One vector is turned by the same rotation once a step. Each row is the vector after some number of steps, and that number follows the row.
The counts run from 0 to 1123.
[ 2.12  0.87 -0.88  1.07  0.34  1.89 -2.86  1.30 -1.92  1.55  0.99  1.76
  0.68 -1.45  3.51  0.30  0.47  3.33  0.74  1.31 -2.96 -0.51 -0.17 -2.08
 -1.02 -1.95  3.20  2.83  0.96  0.91 -1.78  4.67] => 1077
[-1.78  0.42  3.14  2.41  2.70  1.62  0.95  0.17  3.51 -1.76 -1.14  0.81
 -0.30 -2.12 -1.83  1.16 -1.22 -3.31 -1.33 -0.14 -0.02  2.50 -0.73 -4.31
 -3.36 -1.24 -1.97  2.24 -2.35 -4.26 -1.11 -1.69] => 1116
[ 0.65 -0.63  0.10  1.49 -1.40 -2.26 -0.99  0.29  0.56  0.82  3.90 -2.74
 -0.53  0.85  0.35  2.14 -0.28 -1.69  0.33 -0.63  2.65  2.01  0.02  1.69
 -1.14  2.91 -2.55  2.98  1.04 -5.35  4.12  0.31] => 703
[ 3.45  0.21  1.53 -0.35  2.80 -0.14  1.46  0.83 -1.66 -0.95 -1.90 -0.02
  0.83 -2.08 -0.98 -0.89  2.37  1.05  1.63  0.17  1.10  0.75 -4.16 -3.01
  2.09 -1.23 -3.95  1.77  1.38 -2.54  2.20 -3.67] => 1121
[-1.19  1.47  1.57  0.59  1.22 -2.33  0.89 -0.79 -0.21 -0.03  1.27 -1.55
  0.32 -3.51  1.28 -0.09 -0.14  1.51  1.35 -2.68 -0.76  2.43  2.43 -2.21
 -3.52  0.03  2.32 -4.35  3.05 -3.24 -4.42  3.41] => 660
[-2.79 -1.28  1.08 -0.69 -0.10  3.52 -0.70  0.55 -0.87 -3.19  2.19  3.65
  2.34 -0.81 -3.13 -0.99 -2.32 -3.06  0.12  0.60 -1.05 -1.04  0.97 -1.83
 -1.34 -3.28  1.56  1.84 -0.68 -0.61  0.85  3.42] => 1051
[ 0.00  1.25  1.77  1.49  0.38 -0.83 -0.44  0.53 -1.15 -2.74  0.61  5.48
  1.66  3.99 -1.22 -1.48  0.31 -4.87 -0.99 -2.33 -0.81 -0.16 -2.36 -3.05
  0.60 -0.79 -2.03  1.10  0.30 -2.27  0.38 -2.47] => 791
[ 2.05 -0.42 -0.84  0.82  3.48 -0.49  3.45  0.59 -1.28  3.25 -1.68  2.83
  2.02 -2.64  3.44 -2.22  1.53  0.74  2.87  1.76  0.03 -3.96  0.32 -1.13
 -1.75 -1.33  0.42  4.74  0.60  1.67  1.97  0.54] => 743
[ 0.76  1.27 -0.19  1.05  2.65  3.69 -2.41  0.04  0.99 -0.35  0.39  0.13
 -1.90 -5.38  0.38  2.02 -0.99 -4.71 -1.23 -2.43 -1.15  1.55 -0.74 -1.89
 -2.54 -2.65  2.93  0.34 -0.41 -2.01 -0.89  0.46] => 706
[-1.00  3.51  3.03 -0.31  4.79  1.16  1.68 -0.89 -0.68 -0.15  1.28  1.53
  0.16 -2.27  0.03  1.17 -0.86 -4.61 -0.72  0.95  0.45 -1.20 -1.13 -2.86
 -2.71  0.52 -3.49  3.99  0.59 -1.66 -0.67  0.06] => 1009
[-2.25  1.93 -2.24 -1.77  1.39 -2.45 -0.01 -2.11 -1.93 -0.16  1.64 -4.01
  3.21 -1.31  0.71  1.46 -0.83 -0.09  3.72  0.16  2.65  0.31  2.46  0.72
 -0.15  2.25 -0.38  2.19  1.53 -1.10  2.64  3.49] => 842
[-1.57 -1.52 -3.97 -1.77 -0.84  0.92 -4.46 -0.91 -0.54 -4.78  1.86 -0.11
 -0.49 -2.15  0.81  1.53 -2.94 -1.40  0.00  1.64 -0.12  1.52  0.97 -1.94
  1.95 -1.64 -2.32 -2.82  1.46  0.09  1.77  0.08] => 124
[ 0.86 -3.57 -0.20 -1.34  3.42 -1.20  2.91  1.13  3.24 -1.77 -2.47 -0.68
  1.47 -0.14 -0.62  1.48  1.02 -3.75  2.76  2.02  1.36  1.98 -0.58 -1.10
 -0.09  0.96 -5.20 -2.60 -0.25 -1.21  1.27 -1.05] => 643
[ 1.41 -1.69 -0.35 -2.16  2.06 -5.07 -0.33  1.28  0.07  1.96  1.52 -1.01
  2.06  0.26  2.10  4.09  2.13 -0.09  1.24  2.45 -3.52  5.79  1.06  1.05
  1.01  2.30 -0.96 -0.59  0.19 -0.88  1.40  2.43] => 980
[ 2.52 -1.75  1.84 -3.64  2.87 -0.86  0.11  0.19  0.55  2.32  1.62 -3.28
 -1.92  0.86 -3.33  2.56  2.30 -1.63  1.73 -0.63 -0.32  3.05 -2.07  0.70
 -0.30  0.26 -3.50 -0.47  0.22 -1.20 -0.30  4.31] => 676
[ 1.59  1.85 -1.62  1.04 -1.77 -1.61 -4.11 -1.31 -4.44 -0.96  1.08  0.86
 -0.66 -0.89  3.01  0.94  0.59  1.83 -0.61 -0.98 -0.18  4.42 -0.24 -2.51
  0.65  0.07  0.59 -5.03  1.55 -1.39 -1.88  1.03] => 799
[-3.32  4.13 -1.84  0.25 -2.48 -1.83 -2.80 -2.74 -3.26 -2.48  2.12  0.51
  1.02 -0.53  0.91 -0.66 -0.50  0.72 -0.72 -0.65  2.34  0.69  0.48 -5.32
 -0.59  0.98 -3.89  1.34  0.77 -1.04  1.47  0.77] => 917
[ 2.10 -0.15  0.58 -2.74  1.62  1.39  2.03 -0.99  0.21  3.02  2.02 -0.94
 -1.14 -1.27 -1.14  2.59  1.62 -1.31  3.67 -0.43  0.74  2.31  1.88  0.16
  2.55 -2.12 -3.39 -2.82  1.27 -0.66 -3.12  5.38] => 569
[-0.11  1.93 -2.67  1.30  2.68  0.72 -1.06  0.54 -3.36  2.85 -1.22 -2.83
  4.17 -4.34  1.08  2.25 -1.28 -0.88 -0.60  0.06  1.53 -0.30 -0.74 -2.39
 -2.29  1.35 -0.08  3.34  0.45  1.80  0.90  3.77] => 247
[ 1.76  0.97  0.64  1.31  2.40 -1.88 -3.38  0.61 -1.28 -3.32  1.28 -1.11
  1.24  0.82  1.38  1.53 -0.65  1.88 -0.38 -0.71 -0.48  1.90 -2.81 -4.06
 -0.66  3.74  0.91  1.33  3.01 -3.44  0.07 -2.07] => 294
[-1.06  0.36  0.06 -1.93 -1.77  0.24 -0.33  0.18 -3.02 -0.34  3.18  5.91
  1.39 -1.48  0.08 -2.34  0.85  2.92 -0.48 -0.18 -3.49 -0.93 -0.08 -1.98
 -1.21 -5.00 -0.29  0.79  2.24  0.59  0.46  3.39] => 561
[-1.96 -0.61 -0.37  2.36 -0.51 -2.95 -0.71 -0.89  0.61 -2.22 -1.66 -0.98
  2.04  0.71  0.86 -0.71  1.16  1.79  2.35  3.36  0.97  1.42 -2.59 -1.30
 -0.95  2.79 -2.23  4.74 -0.72 -1.45  5.58  0.99] => 624
[ 0.04 -1.66  1.67  3.18  0.65 -3.74  1.64 -0.04  0.22  1.36  0.99 -0.43
  0.21 -0.21  0.68 -0.22 -0.58  2.01  0.92  4.47  1.26  3.20  1.01  1.60
 -1.27  1.21 -2.00  3.53 -0.71 -3.87  5.09  1.27] => 517
[ 2.07 -3.76 -3.25 -1.19 -1.61 -2.34 -0.25  1.93  3.20  0.59  0.20 -3.47
 -1.25 -4.11  1.38  1.90  0.62  1.23  0.37  0.94 -0.84  3.04  2.35 -0.64
 -1.58  0.50 -1.51 -1.29 -0.17 -2.42  3.64  2.25] => 32
[ 0.28 -2.21 -0.56 -2.16  3.82  0.37 -3.00  2.41  2.82 -1.64  2.08 -1.86
  0.96 -0.76  0.51  2.00 -0.70  1.52 -2.32  0.91 -1.43  1.80  1.42 -2.66
 -3.92  0.84 -0.18  0.68 -0.80 -1.02 -1.46  4.53] => 858
[-0.52  0.74  0.10 -3.35  0.56 -0.12  1.04  0.29  5.21 -0.72  1.50  1.10
 -3.36 -0.17  1.18  2.05  1.99 -3.71  1.06  0.42 -3.48  0.98  3.78  0.23
 -1.15 -2.29 -0.83  1.05 -1.37 -1.19 -1.31  2.56] => 1085
[ 2.19  2.75 -0.87 -3.59  0.19 -2.75  0.39 -1.87 -0.06  2.22  3.65  0.21
 -3.03 -2.55  2.09  0.22  1.95 -2.04  0.61 -0.97  0.10  1.56  1.57  2.30
 -2.26  1.08 -2.66  1.04 -0.21 -1.75  2.41  2.87] => 0
[ 2.00  3.71 -2.44 -0.22  3.68 -0.78 -1.85 -0.61 -2.73  1.00 -2.70  0.77
  1.99 -0.14  4.65  3.16  1.24 -2.29  1.90  0.52  0.14  0.12 -2.00 -3.27
  2.35  0.65 -0.32  1.95 -0.41  3.45 -1.89 -0.84] => 386
[ 3.08 -3.32 -1.16 -2.35  2.40  0.26  1.34  1.97 -2.70  2.37  0.40  2.95
 -0.48 -1.37  0.73 -2.66  0.09 -2.16  1.73  0.65 -2.36 -1.11 -3.60 -2.48
  2.63 -2.13 -1.66 -1.16  2.61  4.06  1.83  0.55] => 450
[ 2.96 -3.25  2.61  0.72  3.27 -2.76  0.72  1.00  1.12  1.31  0.13  2.72
 -3.95  0.56 -0.63 -1.19  2.21 -2.90  0.87  0.86 -2.34  4.69 -0.94  0.06
  2.84 -0.48  2.96 -1.32 -1.29 -0.29 -0.74  0.89] => 191
[ 1.66 -1.97 -0.26 -0.57 -1.16  0.18 -2.04  2.98 -3.45 -0.31  0.88  1.12
  0.06 -4.11 -0.05 -0.68 -0.37  1.47  0.42  0.82 -3.16  2.71 -2.14 -3.50
  1.90  0.30  2.27 -1.53  3.06  0.80  3.71  1.94] => 1045
[ 4.89  2.50  0.39 -0.99  3.05 -1.62 -0.62  0.22 -2.26 -2.09 -0.31  3.04
 -2.60 -0.51  0.06 -4.34  1.78 -0.30  0.34 -3.96  3.32 -0.44  0.26 -1.64
 -0.70  0.13  0.78 -0.68 -0.08 -1.35 -2.91 -1.12] => 1016
[-2.13 -3.81 -2.88  1.06  0.30 -3.30 -3.36 -0.05  0.04 -1.63  0.42 -0.39
  1.02  1.84 -2.05 -2.75 -0.66 -0.99 -0.14 -2.00  3.33 -0.71 -0.57  0.66
 -4.37  1.32  0.22  2.46 -1.77 -0.45  3.20  2.91] => 134
[ 2.61 -4.38 -2.87 -0.68  1.08 -2.77 -2.94  0.23 -3.36  3.03  0.41 -2.32
  1.95 -0.08 -2.05  0.97  0.89  1.65  1.53 -2.08  0.72  2.85 -2.19  2.30
 -0.44 -0.24 -0.05 -0.83 -0.03  0.59  0.70  4.35] => 464
[-0.64  0.44 -0.77 -2.23  2.28 -0.12 -0.70 -3.06  2.38 -2.90  2.64 -0.94
 -1.15  0.69  1.08  3.59 -0.28 -3.46  4.27  0.79 -1.01  2.35  4.05  1.31
  0.88 -1.83 -1.23 -1.17  0.29 -2.30 -2.45  3.16] => 383
[ 0.07  2.10 -1.35 -1.42  1.75  0.92 -0.76 -0.49 -2.09  0.53  0.70 -1.59
  2.01 -5.35 -0.58  3.52 -1.87 -2.08  1.56  3.50 -1.14  3.01  1.55 -0.22
  4.44 -2.28  0.71  2.11 -0.91 -0.10  1.48  1.92] => 721
[-1.22  0.57 -0.48  1.28  0.37  1.84 -2.77 -2.77 -3.00 -0.69  3.73 -1.63
 -0.83 -1.05 -1.99 -0.16 -2.60 -0.42  2.52 -0.86 -1.10  0.16 -1.01 -1.45
  3.23 -4.87  2.05  0.35  2.78 -0.52 -2.44  1.38] => 694
[-3.43 -1.13  1.25  1.41  1.55 -0.96  1.79  1.50  1.92 -1.13 -2.19  2.44
  0.31  0.71 -4.30 -2.79  1.17 -2.46 -0.15 -1.51 -0.61 -1.40  2.33 -3.81
 -1.31 -3.71 -0.08  0.25 -1.86 -0.27 -2.64  2.21] => 653
[-3.22  3.55 -1.44 -0.39 -0.84 -0.68 -1.46 -2.13 -2.93 -1.24  0.94  1.86
  1.97 -4.12 -0.96 -0.67 -1.44  2.55 -1.34  0.48  0.98  1.67  1.62 -3.29
 -1.04 -3.40 -3.47  1.28 -0.69 -0.94 -0.24  1.80] => 1024
[ 2.14  0.12 -1.39  1.76  2.47 -3.26  1.21  1.12 -1.84  2.59 -0.53 -1.77
  3.81  0.09  2.40  1.93  1.65  0.38  3.30  0.21 -1.56 -0.05 -4.06 -2.98
  1.49  0.06  0.44  2.98  3.22  1.01  0.05 -2.79] => 173
[-0.61  1.34 -2.15  1.87 -3.81 -0.63  1.94 -2.18  0.04  3.38  1.39  3.19
 -1.77 -3.93  4.06  0.04  0.49 -2.48  1.74 -0.53 -1.17 -0.19  1.27  0.21
 -0.41 -3.20 -1.06  0.42  0.21 -0.73  2.70 -0.33] => 701
